These views show one set of named points, seen from different sides, and a view may be mirrored.
A view may leave some points out, and in a few views one point is out of place. Which views, in the order they come, and which point in each? Write none if none.

Scene 1 (7 views)
(in the rows, 128 means zero)
view 1:
  Mab [104 135 142 179 118]
  viruf [114 154 148 186  98]
  defub [124 154 159 173 100]
  Suvos [108 145 146 165  84]
  tibir [113 125 150 174 110]
view 2:
  viruf [191 131 126 173 156]
  tibir [188 136 114 144 166]
  Mab [197 144 120 154 174]
  defub [176 121 118 172 160]
  mibos [191 142 133 161 162]
  Suvos [200 116 105 166 154]
  mogo [169 130 114 143 157]
view 3:
  Suvos [168 145 154 149 139]
  viruf [153 149 176 156 137]
  mogo [128 154 149 145 143]
  Mab [142 150 156 177 138]
  defub [148 143 170 146 151]
  mibos [140 152 172 167 131]
  tibir [138 152 146 163 137]
view 4:
  defub [161 122 119 186 105]
  tibir [181 129 106 169 122]
  viruf [173 107 119 181 105]
  Suvos [156 111 122 163 118]
  Mab [181 111 126 170 127]
  mibos [189 112 112 179 107]
view 5:
  defub [163  81 153 164 111]
  Suvos [176  81 148 151 133]
  tibir [150  82 133 141 118]
  mogo [156  75 136 142  99]
  mibos [141  92 155 147 120]
  Mab [141  92 136 149 128]
  viruf [156  90 161 155 122]
view 6:
  defub [ 72 164  72 131 106]
  viruf [ 56 169  80 138 109]
  Mab [ 59 182  77 154  85]
  Suvos [ 70 183 100 142 103]
  mogo [ 83 192  69 132  97]
view 7:
  mogo [143 129 139 122 120]
  Suvos [129 144 103 122 121]
  tibir [127 138 135 123 132]
  defub [137 128 115 140 114]
  Mab [118 138 131 135 140]
  mibos [134 138 127 146 140]
  viruf [137 137 111 145 131]
Views with a point moved: view 4, view 6
  view 4 moved: Mab
  view 6 moved: Suvos
